Some points, one per row:
[-29 -49 -10  -7  28   0  66  18 -73  -1  -2 -38 -22 -37   6  32 -25  37
 -30]
[ 23  -2  -4 -19  45  13  91  39 -90  11   1 -14  44  16  18  19  18  28
  24]
[ -2 -14 -16 -19  24  13  52  21 -63 -26  -2 -27   6  -4  26  13   7  29
 -17]
[  8 -40  28  15  33  24  81  23   1  -5  57 -59 -18 -30  23  36   5  17
 -51]
[-17 -36  -1 -14  23   7  76   0 -40 -28   9 -75 -31 -32  23  22 -17  21
 -61]
[ -7 -37  10  -3   7  11  75  28 -48 -33   5 -57   5 -34  13  45 -26  73
 -21]
[  6 -29  20  -8  25  12  71  21   1 -15  41 -56 -28 -43  15  13  -9  14
 -38]
[-14 -46  35 -23  -3 -13  49  36 -86  -8   3 -44  20 -43  27  42 -20  18
 -38]
[-26 -34 -32  -9  38  12  87  29 -80   3   1 -54 -36 -35   6  37  -3  32
 -46]
[  1 -47 -16  -5  39  -4  95  54 -52  36  16   2  -5 -13   5  33 -15  52
 -22]
[-11 -40  -7  -7  39  -2  66  26 -74  14  18 -18 -29 -29  21  38 -13  42
 -29]
[-12 -10 -30 -23  40  10  62  19 -41 -10  15 -48  -7  -2  28  14 -12  27
 -23]
[-27 -30 -13  -8  13  30  53   3 -59 -14  -1 -49 -13 -29   5  35 -22  22
 -27]
[-27 -10  33 -11  52  10  93  26 -32  56  37   3 -22  -6  55  54  -1  57
 -49]
[ 20  -5  95 -18  36 -11  98  60 -49  39   4  12  36  16  66  46  17  50
 -23]
[-22 -20  33 -15  43   0 111  21  14  -4  33 -32 -23   3  56  53   3  69
 -50]
[-14 -30 -24  -3  22  26  56  16 -52 -27  10 -60  -1 -35  -5  28 -29  17
 -15]
[-14 -40  33  -3  23  24  75   6  -6 -25  31 -65 -21 -47  38  35  -6  23
 -42]
[ 38 -45 -20 -27  53 -15  55  27 -71 -30  36 -10  55  -4   7  49  53  37
  -5]
[-21 -31  -1  15  32  21  83  31 -31 -37  23 -53 -31 -47  17  26  -5  11
 -31]
[  5 -30 -29 -11  18  -6  71  32 -91 -29  17 -42   8 -18  19  35  -7  24
  13]
[  8 -24  -3  -4  39 -22  62  41 -61 -27  15 -60   7 -32   0  29 -16  15
 -39]
[  8 -29   3  -1  40   3  78  50 -88 -30  11 -49  39 -29   4  68  12  23
 -16]
[-32 -40 -21  -7  24  26  63  25 -57 -35   2 -86  -5 -34  -7  37 -13  17
 -31]
[ -7 -12  -6  10  19  50  68  23 -79   2  10 -63  -5 -31   7  60 -19  36
 -37]
[ -6 -20 -34 -13   2   1  55  21 -75 -27   1 -54  16 -29   8  15  13  40
  -9]
[ -10   -2    0    4   56   50   67    8 -100   32   30  -46   12  -31
   38   56  -15   50  -35]
[  3 -17  19   7  43  -2  70  48 -33 -22  38 -51 -13 -39   3  43 -32  10
 -16]
[  8 -42 -24   2  19 -21  49  33 -22  -1  44  -4 -18 -39  49  51 -11  55
   1]
16 more points follow, each with its number after it:
[ 24 -57  -3 -12  12  -9  48  39 -79  -1   7 -10 -14 -18 -19  20 -21  25
 -33] 0
[ 11 -44  -8  -5  22  54  46  49 -15 -16  24 -56  31 -18  31  70 -35  44
 -15] 1
[ -7 -35 -10 -23  29  21  50  27 -89 -12  -8 -47  30  -2  -1  31  -4  18
  -7] 2
[ -6 -22  -1   8  29  64  50  43  -6   0  43 -35  11 -10  55  80 -19  28
 -46] 3
[  9 -36  57  -2  60  37  70  22  25  -8  62 -71  16 -31  53  56 -13  28
 -25] 4
[-11 -53  21 -16  27   6  67  15 -42 -34  11 -69 -14 -49   9  34  -4  14
 -56] 5
[ 24 -53  -5  12  24   9  35  80  -2  15  68  13 -23 -49  56  90 -11  42
  23] 6
[ -1  22   2 -13  59  19  83  37  39  15  65 -57 -10   3  58  23 -15  30
 -31] 7
[ 32 -47  30  -2  27  -9  58  84 -61  10  17   3   8 -15   6  53 -15  32
 -10] 8
[-11 -41  -1 -29  41  -5  75  24 -81 -35  29 -66  13 -48  -4  45   2  30
 -47] 9
[ 21 -48 -19  -3  28 -14  54  56 -29   8  34   4  -3 -22  39  65  -1  34
 -24] 10
[-12 -49 -16 -22  18 -17  51  54 -57  -6  39  -1 -27  -7   9  30 -13  43
 -22] 11
[-23 -24 -15 -17  25  27  68  10 -23 -22  17 -57 -17 -11  28  16  -9  24
 -34] 12
[-20   7 -19  -5  35   8  72   9 -17 -17  15 -70  -8 -12  18  19 -22  30
 -22] 13
[ 14 -39  25  -4  32 -19  57  34 -55 -28  17 -42  -7 -41   7  23  -7  17
 -38] 14
[  6 -32   0  -8  15  -5  42  58 -57 -18  15 -33 -37 -37 -11  42 -29  26
  -8] 15
Which three of these numbered points are nearest to each point below, looking only along the 3 directions in which the first points spread most? Their numbers follow each, nearest first.
[  9 -39   5 -27  37 -14  96  23  23 -22  64 -62  10 -30  12  33  22  57
 -23] > 4 6 7
[ -6 -11   2  -2  52  23  74  -3  38  -8  58 -63 -13 -20  48   5 -23  27
 -50] > 4 7 3
[ -1 -40  -3  -9   9   7  60  51 -35   6  11 -31 -20 -11   9  11 -29  31
 -25] > 1 11 13
[ -2 -34 -13 -28  21   9  53  40 -80 -22  -1 -35  -2 -10  14  15   9  32
 -20] > 0 2 9
[-18 -31 -10 -19  39  -4  63  29 -35  23  38 -13 -37 -45  28  54  -6  32
 -34] > 3 11 12
[ -4 -26   2  -6   7  19  37  15 -60  -7  14 -55  -2 -26  -1  23 -20  39
 -24] > 15 9 0
[-12 -55  17  -7  23   9  57   8 -60 -26   4 -51 -30 -38 -10  27  -7  31
 -45] > 13 12 5
[-14 -35   7  -7  22  17  69  11  -3 -28  32 -69 -42 -41  18  18 -14  15
 -39] > 5 12 13
[ -1   2  22  24  62  44 101  12 -45  42  40 -25   4   2   6  70 -18  67
 -58] > 3 11 10
[-27 -38   0 -12   8  20  77  13 -28 -10  15 -60 -25 -37  20  21 -22  27
 -42] > 12 13 5
[  0 -30 -15  -8   5   8  45  38 -71  -8   1 -42   9 -31  -6  37 -11  48
  -7] > 0 2 9
[-36 -52  19  -1  29   4  86   0 -67  -5 -11 -38 -14 -32  -7  27 -12  43
 -39] > 13 12 15
[ -4 -32 -23 -18  35  -7  59  21 -78 -35  11 -71  -7 -33  -3  35 -10  18
 -25] > 9 15 0
